One vector is turned by the same rotation once a step. Each row is the vector after some number of steps, and that number follows the row.
The counts run from 0 to 793.
[130  81 123 121 122 119  50 137 119 122 162  91 172 130 126 126 132 190
 112  95 132 105 155 133  91 126  83 157 127 141 140 128 124 124 147 143
  91 150 111] -> 570
[117  94 177 114 117 146  91 137 130 109 136 139 200 138 174 183 123 145
 136  93 136  85 147 121 125 120 106 157 120 153 154 147 120 115 141 115
 128 141 133] -> 228
[137 145  93 115 168  98  97 136  97 120 108 128 119 142 118 187 135 124
 158  77 106 153 129 149 113 136 140 152 144  85 145  65 114 162 162 147
  85 158 148] -> 37
[124 138 133 119 134 160  91 154 126 102 170 137 174 164 194 163 155 153
 142 101  86 127 166 127 127 147 127 151 120 107 151 113  89 152 136 161
 122 136 144] -> 394
[ 90  97 186  98 138 122 113 132 125 123 156  98 141 148 166 207 138 164
 152  87 111 132 129 158 157 135 147 165 119 110 107 139 112 115 105 111
 119 146 135] -> 489
[128 104 143 105 139 124 115 146  99 107  83 133  87 161 122 180 119 129
 136  54 141 158 130 147 118  91 115 170 133 115 145 108 114 122 147  98
  76 179 130] -> 445
[120  92 146  98 129  94 101 126  99 115 127  85 111 146  85 174 105 143
 114  70 116 136 133 167 109 114 113 135 141  90 116 102 139 106 123 140
  79 160 145] -> 384
[125  92 157 114 150 162 107 130 118 107 131 120 136 149 151 197 127 137
 140  74 147 106 110 150  92 110 143 196 128 136 131 129 101 129 136  94
  91 159 124] -> 242
[125  99 173 112 126 144  91 145 106 106 110 110 142 145 119 184 124 161
 145  56 157 112 105 120 130 106 113 158  98 138 119 127 135 137 127 114
  89 180 121] -> 537
[ 94  96 144 111 124 105 100 160 127 122 134 109 133 150  98 165 149 169
 128  93  90 135 141 166 152 135  89 121 127  80 134 144 103 141 112 157
  92 168 152] -> 494
[118  78 102  98 150 116 123 172 118 120 121 151 135 135  91 164 132  99
 130  82 155 121 135 150  94 105  78 157 163 128 157 127  98 137 163 117
  89 141 139] -> 479
[112 129 135 102 129  97  78 119 103 107 166  83 168 164 173 183 146 161
 118  99  94 119 121 157 111 152 165 138 161  96 124 125 106 107 116 106
 111 143 140] -> 657
[113 131  97  88 155 102  90 114 127 127 104 160 144 140 144 157 157  90
 139 108 100 147 160 136  96 124 105 159 134 106 181  96  93 158 163 140
 103 167 139] -> 205
[110 125  91 103 135 101  87 146 143 114 144 110 153 155 170 170 168 158
 148 116  94  95 161 145 112 136 131 125 152  91 160 151  87 115 139 124
 112 139 165] -> 548
[142 103 158 109 141 157 115 177 114  94 114 170 153 134 120 185 117 116
 164  75 149 113 151 102 112 103  84 153 136 132 151 112 130 153 164 128
 100 142 148] -> 57
[112  84 143 108 150 131  89 147 118 126 117 117 168  93 112 170 140 145
 125  63 151 115  83 132 124 125  95 172  75 137 128 144 114 151 123 117
 103 174 118] -> 295
[114 132 140 123 128 143 110 159 119  78 125 151 131 168 164 198 153 156
 141  97 119 150 115 152 143 126 147 174 110  98 140 144  85 131 121  97
 104 175 128] -> 133
[100 101 139 104 100  78  89 154 124 112 140 140 180 158 181 160 144 164
 125 108  97 146 170 142 141 142 104 144 128 118 165 154  88 106 133 131
 109 147 119] -> 508
[ 97 102 166 140 143 114 134 143 119 128 134 117 172 135 153 197 135 130
 135  85  86 114  84 150 154 174 121 161 110  95 123 140 117 158 112 148
 135 153 138] -> 80
[116  91 140 107 124  90 108 161 124 131 151 133 157 147 145 147 106 107
 132  78  76 126 176 166 105 148  88 143 148 102 163  95 106 132 146 158
 118 108 134] -> 526
[122 119 174  88 100  91 108 159  79  91 103 116 147 137 138 182  82 132
 102  67 137 143 128 159 125 141  97 122 151 135 144 123 118 105 109 131
 115 162 148] -> 230
[133 110 135  91 140 125  95 114 106 127  86 141 160 132 147 171 107  84
 131  60 129  90 137 120  78 125  82 166 132 130 180 129 114 136 154 111
 137 166 131] -> 96
[122 145 133  94 156 118 106 129  97 113 137 140 115 130 161 197 101 115
 139  59 121 171 123 159  97 139 151 162 149 101 138  84  90 141 143 118
 116 148 139] -> 485
[ 98 111 166 100 132 123 141 166 123  83 147 145 143 162 121 203 133 124
 139  92 117 145 136 173 137 126 130 124 173  84 134 134 101 127 110 129
 108 138 180] -> 212
[117 128 126 117 163 123  78 128 126 100 137 100 153 148 121 185 167 180
 149 101 100 133 118 155 127 135 147 158 118 103 110  91 119 166 128 143
  86 181 140] -> 147
[125 120 154 112 134 127 115 126  88  97 117 118 104 163 154 191 115 134
 121  51 136 148 124 153 106 123 151 185 145 115 140  92 124 116 126  99
  81 169 116] -> 243
[134 104 145 122 123 135  66 110  91 105 148 121 168 153 131 161 119 156
 118  83 122 149 140 154  88 134 111 167 129 136 137  74 145 145 136 168
  92 156 116] -> 631
[107 114 172 110 159 167 130 165 128 101 118 156 134 142 105 193 151 141
 163  81 116 126 137 126 156 102 111 165  98  99 128 120 119 157 125 127
  85 170 169] -> 427
[126  84 172 123 136 116 141 149  98 119 112 137 108 142 133 202  82  98
 136  43 124 142 117 167 117 134 120 187 149 110 157 115 107 128 141 113
 112 140 126] -> 726
[114  79 159 100 144 132 107 137 127 137 124 148 133 140  91 160 111 109
 142  65 119 115 176 134  97 102  59 161 124 114 139 103 132 142 144 152
  78 128 136] -> 184
[105 143 119  96 134  76  99 140 138  95 114 143 180 155 169 199 164 144
 151 130  87 134 150 140 144 137 138 128 141  94 167 123 102 129 146 136
 125 162 149] -> 99
[ 94 133 168  89 150  93 106 115 110 126 147  77 133 137 164 187 111 140
 120  64  89 109  95 156 125 146 137 156 135  95 103 136  95 118  88 112
 135 150 152] -> 731
[108 102 120 110 126  93  91 156 122 108 101 156 147 143 116 183 156 152
 135 114 122 179 135 151 141 121 107 161 108 103 158 120 123 146 143 133
  83 182 114] -> 648
[104 123 165 123 136 148 110 182 118  92 137 101 160 132 156 190 142 175
 147  81 136  84 112 130 139 144 125 129 130 114 129 169  95 125 119 104
 122 138 163] -> 194
[112  79 153 102 139  88 130 143 112 107 125 103 136 142  97 196 104 109
 135  77 146  94 124 154 118 107  98 147 175 110 138 139 132 107 126  89
  93 144 163] -> 585
